In the data rows, the value 128 means zero.
Some points, each followed by its number:
[125 157 168 111 135 148 113 150 112 134  95 141 116] 0
[115 128 119 149 145 131 140 116 114 110 110 109 148] 1
[161 129 158 145  84 143 112 132 136 134  70 143 112] 2
[155 147 134 101 104 157 112 157 179 137 109 148 103] 3
[167 152 124  93 108 135 116 148 159 144 151 154 105] 4
[115 158 149  80 114 145  94 171 138 156 134 169 118] 5
[107 103  81 161 158 102 184  92 111  76 161  89 119] 6
[107 135 130 108 114 123 122 160 133 139 138 152 131] 7
[107  97 156 165 143 119 148 169  92 152  91 139 121] 8
[199 151 149 109 107 147 124 159 162 170  99 153  85] 9
[ 94  89  92 136 183  74 128 104  95  88 186 114 172] 10
[146 129 145 123 110 141 133 148 139 129 108 134 111] 11
[107 108 104 143 170 107 155  77  93 117 174  85 144] 12
[ 50 139 159 133 179 132 177 138  70 114 164 109 127] 13
[139 159 155  98 103 157 106 162 152 154 107 162  99] 14
[153  76  77 182 127  88 187  91 135 113 153  84 169] 15
[148 117 124 102 104 118  91 119 154 144 122 148 109] 16
[ 93 110  48 130 148  72 151  65 108  87 185  99 168] 17
[ 84 112 106 137 157 113 122  81  91 117 154 115 146] 18
[126 171 148  67 113 155  64 133 143 156 117 158 113] 19
[ 69  88  65 121 186  96 152 106  69  84 184 103 166] 20
[163 143 135 113  87 130 118 141 162 153 128 128 103] 21
[ 41 121 165 138 210 138 163 192  36 101 159 121 169] 22
[129 111 120 144 130 106 127 123 129 130 151 115 147] 23
[ 57 112 157 135 217 116 145 129  51 113 157 118 158] 24
[ 81 109 118 138 162 105 155 119  72 106 172 120 165] 25
[188  58  50 221  86  80 154  45 174 114 112  87 155] 26
[ 99 116 117 148 158 114 132  96 103 124 133 109 132] 27
[107  93  82 167 137  94 154  92 116 125 150 110 147] 28
[151 158 185 101 116 164  98 184 130 137  73 165 100] 29
[128  80  50 190 116 104 177  81 117  72 107  94 162] 30
[ 86 204 207  62 184 163 111 219  78 133 114 168 113] 31
[ 96 103 122 148 175  98 159 123  99 110 153 116 161] 32
[133 140 133 112 137 131 131 127 116 107 132 116 141] 33
[113 158 165  90 180 154 119 191 110 144 133 146 124] 34
[168 136 140 148  68 155 116 158 167 157  83 153 103] 35
[116  93  86 177 144 102 161  91 102  87 136  92 150] 36
[153 152 144 106 134 137 135 147 143 147 143 145 103] 37
[172 145 107 112  59 132 112  96 191 146 104 148  83] 38
[ 99  90  93 162 152 106 176 112  96  91 142  89 163] 39
[170 123 116 140 102 154 108 120 163 144  88 123 114] 40
[151 170 174  95 117 155 120 157 153 170 110 166  92] 41
[128  92  63 179 106 117 136  23 131  61 128  66 161] 42
[167 157 157 115  90 163 125 160 154 152  93 152  86] 43
[ 66 100 108 159 152 115 120 115  75 102 133 114 177] 44
[118  98 103 171 135 105 173  83 104 111 139  99 142] 45
[112 101 105 165 147 103 161 119 115 124 141 101 162] 46
[ 72 131 127 132 181 104 137 106  75 108 157  92 172] 47
[196 135 106 138  94 114 120 107 197 136 113 146 104] 48
[166 151 139 107  98 155 112 155 153 151 117 163 114] 49
[174 151 135 107  89 146 108 133 179 154 100 141 100] 50
[158 161 171 110  96 166  95 148 162 176  83 146  96] 51
[190 122 115 133  54 145 112 116 176 154 109 134  98] 52
[115 168 172 106  99 178  96 171 118 145  97 153 108] 53
[109 118 115 114 156 118 134 130 110 131 174 115 139] 54
[153 142 129 104  82 133 110 153 170 163 128 161 106] 55
[ 85 137 158 125 171 135 138 144  91 117 141 121 127] 56
[115 143 180 108 139 146 131 185 120 133 126 165 117] 57
[117 106  98 155 157  95 151  65 107  90 157 101 134] 58
[111 113  97 134 135 107 155  96 119 121 160 105 136] 59
[ 58 103 125 135 160 105 162 140  80 111 149 111 153] 60
[119 157 176  91 124 170 102 176 123 137  78 167 121] 61
[132 156 175 101 127 169 114 175 139 141  85 163 107] 62
[116 106  93 161 145 109 176  98 117  86 160  83 137] 63
Which two points above are nearest to each new point by angle? Their numbers follow each, nearest first.
[169 137 135 150  75 155 117 154 162 158  85 155 109] --> 35 43
[ 89 101  81 144 165  90 129  55  74  85 162 100 167] --> 18 58
[138  96  70 127 146  72  99  58 144 110 178  98 176] --> 17 23
[ 78 133 137 132 150 122 161 131  91 113 154 104 122] --> 13 60
[202 113 120 155  46 139 119 116 196 155  75 138  97] --> 52 40
[133 105  73 174 123 113 187  68 141  91 117  88 149] --> 30 42
[118 168 218  89 148 180 124 236 117 152 104 184 104] --> 57 62
[147 163 139  84 114 140  99 151 164 150 144 153 101] --> 4 14
[102 165 168  85 182 164 128 200 102 138 130 140 123] --> 34 31
[122 168 191  89 143 164 118 216 129 149 116 179 111] --> 57 62
[204 109 122 160  43 138 117 113 198 150  74 134  92] --> 52 40
[ 84 124 103 106 182  91 100 114 100 104 181 113 188] --> 10 47
[142 143 147 101 120 158  99 170 148 170 120 156 111] --> 14 41
[141 174 168  96 145 174 112 196 134 157 107 151 108] --> 62 29
[123  94  74 171 131  87 172  86 132 133 156 108 134] --> 28 15
[132 174 139  61 120 129 106 160 137 154 167 153 101] --> 5 4
[101 104  81 140 139 107 167  69 119 121 178  95 136] --> 59 12
[111 150 110  98 147 119 103 142 133 124 153 156 146] --> 7 5
[124 134 106 101  84 115 134 113 131 126 123  97  94] --> 38 21
[190 144  97 121  44 131 114  69 205 140  92 141  71] --> 38 52
[ 80 141 115  98 171 112 129 110  85 118 164 120 153] --> 47 54
[112 154 147  97 142 137  99 156 130 140 167 148 133] --> 5 34
[115 178 165  78 126 162  90 146 134 143 123 149 119] --> 19 5
[128 184 167  87 143 163  89 131 128 145 120 148  95] --> 19 0
[ 88 124 134 152 168 122 150 102  86  93 142  70 160] --> 47 27
[ 80 120 111 103 127 101 126 141  97 113 143 116 133] --> 60 20
[147 133 129  89 116 142  75 137 153 152 126 156 138] --> 19 16
[127 171 136  84 128 135 104 171 150 141 142 165 126] --> 5 7
[163 143 137 118 129 135 146 151 158 141 138 148 105] --> 37 9
[160  84  77 184 130 101 178  73 137  97 160  87 133] --> 15 63
[143 107 122 169 137 126 162 150 112 120 115 116 125] --> 8 46
[187 144 134 113  62 151  91 125 183 159  73 153 106] --> 50 52
[161 103  59 158 145  84 177  69 138  95 143  74 138] --> 15 63
[ 88  91  74 126 192  60  97  72 100  88 197  97 211] --> 10 17
[138 140 138 147 101 146 133 152 137 148 105 146 115] --> 35 43
[160 109  97 180  98 122 166 100 157 131 117 112 132] --> 26 15
[152 156 137  84 107 144  49 103 142 163 160 165 135] --> 19 16
[ 75  99 104 160 136 115 146 116  75  92 145 105 178] --> 44 39
[145 145 163 115 121 151 108 160 122 120 101 152 117] --> 29 62
[ 74 140  96 135  94 106 113  84 101 124 115 122 126] --> 18 44
[ 96 106 101 161 154 105 136 119  81 100 131 116 155] --> 44 39
[167 148 138 117  85 151  95 113 170 142 112 149 106] --> 50 38
[142 132 127 112 112 124 100 121 130 138 131 147 116] --> 16 19
[176 145 118 124  61 141 112  98 188 144  90 146  76] --> 38 52
[155 161 164 109  82 168 102 131 161 151  68 139  97] --> 51 43
[183 127 163 133  75 162 132 171 170 137  74 144  87] --> 11 35
[ 98 139 137 127 173 120 138 113 100 117 160 111 143] --> 47 24
[145 106 141 103  99 146  46 121 151 143 128 180 149] --> 16 19
[177 151 140 108  85 138 122 142 171 158 124 135 101] --> 21 50
[136  86  90 206  94 126 156  80 121  87  91  81 141] --> 30 42
[190 155 146  97 122 146  80 107 168 166 135 136 104] --> 50 4
[ 95  95  78 139 184  72 117  80  99  89 182  97 192] --> 10 17
[154  91  91 174 156  81 180  96 123 129 135 104 134] --> 15 45
[139 126 163 133  84 183 101 144 134 121  57 145 133] --> 2 29
[109 104  96 173 158 113 180 118 103  87 137  95 147] --> 39 36
[120 171 176 101 106 174  99 172 119 147  98 154 107] --> 53 61
[105 103 120 146 137 125 107 108 101 123 127 122 151] --> 44 18
[156 158 167 120  82 176 101 147 158 163  61 142 100] --> 51 43
[101 145 134  87 122 137  89 159 124 149 127 145 132] --> 5 19
[111 129 129 127 158 117 119 107 119 124 172 117 136] --> 54 12
[ 56 104 123 141 147 112 179 135  85 103 135 100 151] --> 60 25
[148 166 173 100 122 151 128 179 145 169 109 166  96] --> 41 14
[147  72  72 199 135  95 179 101 143 106 152  98 157] --> 15 30
[167  88  94 190  91 105 148  95 162 126 102 109 140] --> 26 15
[ 68 128 103 120 186  97 141  90  72 105 171 103 170] --> 47 20
[ 69 172 178  84 158 147 103 182  92 144 136 157 139] --> 31 34
[109 121 126 118 160 117 146 151 105 136 168 116 138] --> 54 22
[108 145 174 124 121 146 131 183 120 141 112 147 118] --> 57 62
[ 91  94 134 151 170 102 159 131  92 109 150 128 163] --> 32 25
[154  93  74 169 152  87 174  88 130  96 143  85 142] --> 15 36
[166 129 127 139  87 141 122 106 151 153 107 146 116] --> 52 38
[139 140 155  87 133 130 107 170 141 143 115 161 121] --> 5 62
[114 151 195 108 152 162 135 207 112 143 118 159 121] --> 57 31
[155 122 127  86 102 124  80 112 163 142 135 160 109] --> 16 55
